(in the rows, 128 means zero)
A single turn carries every row of the set below to another of its rows. Some are shown first; where does it send the rows asked next?
zil: [ 74 109 136 154 136 123 140 104 137 118 149 106 115 114 125]
dibe: [154 123 136 147 143 127 147 131 141  90 142 134  85 119 102]
Loleg: [114 120 131 105 116 142 109 145 115 100 119 138 151 114 155]
zuri: [149 119 139 113 118 117 134 104  89 133 108 147 149 121 137]
Vibor: [119 156 127 121 122 135 102 140 129 155 146 141 143 135  77]
Pud: [126 116 147 129 132 123 106 147 123 139 127 102 154 118 172]
mumog: [158 113 140 152 133 121 135 121 128 102 128 136  80 123  98]
Far: [129 119  93 143 107 121 134  88 161 128 151 111 125 117 126]
levo: [128 155 160 124 148 124 116 123 134 150 121  96 133 162 156]
Matad: [135 151 156 120 143 120 139 116 152 130 138  88 147 144 165]
voduf: [145 125 138 149 131 129 118 129 139  99 125 131  72 130  98]
nimas: [ 98 126 116 155 167 137 127 138 109 153 148 135 111 135 118]
Poda: [ 88 126 159 130 125 140 126 143 130 118 162 144 158 136  94]
savev: [131 169 140  92 148 128 164 111 138 105 135 120 144 128 140]
nuzin: [132 128 147 129  94 124 128  97 137 137 150 144 159 150  86]
Dudas: [146 115 133 148 132 134 125 143 141  87 136 136  83 122 108]
Zonen: [112 173 146  98 134 132 112 110 123 129 100 117 117 151 125]
zagov: [143 129  96 150 132 141 129 109 137 147 153 148 123 170 124]
difu: [115 143 138 119 118 115 143 118 143 132 161 120 158  95  83]
Nubo: [159 119 141 130 126 114 118 125 116 155 124 111 157 128 166]

Matad moves to Nubo
nuzin moves to Vibor
Zonen moves to Loleg
Now these:
mumog moves to voduf
zagov moves to nimas

A single turn carries every row of the set below to another of its rows. Some are shown first; where does it send the rows asked next?
dop: [120 123 135  78 121 108 130 129  96 123 153 125 145 110 161 173 108 136
 116 127 117 134 149 158 108 126 149 167 101]
tosav: [118 107 130 117 154 122 165 214 130 160 131  93 157 125 140 146 137  72
 155 147 111 112 138 147 123 149 118 119  97]
zeka: [ 82  88 178 138 170 126  97 131 122 151 135 120 153 127 132 145 130 129
 147 126 140 126 102 177  90 141 105 149 121]
fumi: [ 93 108 168  98 200 143 129 124 124 133 151 148 119 135 106 126 119  88
 125 153 122 119 119 127 100 144 138 115 129]
Goke: [ 84 107 131  81 125 127 138 161  85 109 147 126 145 110 121 139 137  72
 134 165  72 152 127 134  90 108 140 131 122]
mur: [121 118 132  96 158 131 121 175 147 159 136 151 146 157 160 118 109  93
 127 149 114 130  98 123 129 148 153 105 149]
lavav: [116 127 142  82 128 106 134 129 103 115 155 127 143 106 163 176 109 135
 130 134 116 134 144 149 106 126 148 171  85]
kupor: [100 102 116 155 149 117  80 161 130 100 171 107 151 138 125 158 116 117
 152 113 104 148  99 154 127 163 117 154 137]
zutef: [118 103 129 118 155 115 159 213 129 165 133 102 168 126 148 138 124  77
 163 155 118 112 130 145 130 142 103 114 102]
mela: [114 105 121 119 152 124 171 210 134 154 132  91 166 124 146 151 136  79
 155 135 120 118 133 138 123 139 101 121 103]
kuva: [114 138 149  89 128 109 143 133 111 144 140 155 151 122 170 148 121 127
 158 119 108 134 105 162  81  90 107 127 128]
basov: [ 96 143 125  90 136 155  85 161  96 116 145 134 139 113 109 168 122  90
 167 143 104 153 154 163 100 111 129 132 131]
mudam: [119 110 128 153 159 133  84 159 125 103 162 119 138 142 126 154 116 107
 149 104  99 149 103 162 144 164 131 159 128]
Bilu: [118  99 140 124 158 130 163 209 121 170 128 110 162 136 140 127 124  75
 153 148 105 117 118 152 141 145 121 125  98]
pusa: [ 93 147 123  92 133 153  81 157 100 110 145 136 139 113 112 163 114  92
 174 136  91 149 150 153  92 118 127 123 124]
vezok: [121 116 135  84 159 123 104 179 152 153 127 135 158 145 166 123 112  93
 137 161 124 130 115 111 125 145 147 109 154]
nako: [123 109 130 136 155 103 169 159 117 123 172 103 121 143 119 141 110 113
 141 118 113 122 140 126 156 164 127 147  95]
vunu: [120 141 146  90 124 106 146 129 102 146 140 145 139 117 171 151 117 120
 144 123 111 131 115 169  85  88 112 125 132]
Pasaz: [100 107 129 106 135 152 147 162  88 112 130 121 167 101 138 155 158 107
 157 132  70 135 160 178 124 117 124 140 136]
faf: [132 121 136 126 144  88 158 164 128 112 168  88 120 141 126 150 125 117
 156 111 117 129 138 116 140 159 124 153 102]
selo: [ 80 108 155  77 198 130 131 127 140 122 154 137 148 115 127 132 121  88
 126 148 128 126 127 123  84 155 141 103 143]
Pebes: [ 79 102 187 124 169 123 108 124 122 142 128 122 155 118 136 142 126 125
 155 120 146 137 103 174  78 155 111 141 126]
Nep: [ 86 106 156  87 197 137 126 131 136 130 151 141 132 122 111 134 133  93
 126 150 120 119 124 127  83 155 147 104 150]
Korof: [ 99 112 125 114 138 157 141 166  94 115 121 120 166  90 147 158 150 112
 162 128  70 129 158 173 122 118 124 133 128]
fas: [110 109 123 151 146 124  84 166 127 100 163 108 142 136 122 166 129 108
 155 105  99 150  98 167 109 174 121 149 135]
zono: [121 122 141  81 154 121 120 187 158 165 124 130 157 146 170 124 126  99
 136 146 120 128 110 123 118 145 162 112 155]
Bituz: [ 94  98 172 142 171 137 105 134 117 157 145 137 139 134 134 145 118 116
 137 119 139 127  95 189  94 150 112 145 102]
Teb: [ 89  96 185 125 168 119 108 128 118 154 141 122 144 129 124 146 131 128
 145 116 140 128  97 177  75 149 118 149 118]
nem: [123 106 132 132 150  83 157 161 120 110 171  90 127 130 127 138 120 112
 157 121 116 126 138 112 148 151 110 151 104]
varo: [119 113 131 131 141  93 157 161 123 102 153  83 122 131 128 155 126 118
 151 111 123 135 134 105 136 156 115 161 107]
Bezuk: [ 85  99 159  94 201 133 124 121 135 127 150 141 137 120 121 138 124 103
 121 162 129 113 130 121  90 148 132 113 142]
vom: [ 98 133 125  82  93 111 145 154 109 153 145 121 170 149 134 148  99 148
 138 124  95 135 133 145 115 114 145 134 139]
Leg: [111 120 133  76 153 126 116 188 156 157 126 124 165 145 168 121 121  88
 141 135 128 135 118 108 119 139 149 110 150]
Filom: [ 93 138 120  78 103 119 144 160 118 152 142 129 172 143 136 150 102 157
 145 127  96 135 130 132 119 113 153 141 137]
Safo: [ 78  97 128  76 132 130 142 159  85 115 145 131 148  98 121 138 137  82
 133 155  67 144 123 124  85 113 137 129 112]
keb: [ 95 116 122 150 145 123  89 157 131  96 153 104 151 132 122 172 116 120
 155 115 111 155  97 160 111 175 117 149 139]

Bezuk moves to vezok
faf moves to fas
Korof moves to lavav
Now these:
varo moves to keb
Goke moves to vom
mur moves to Bilu

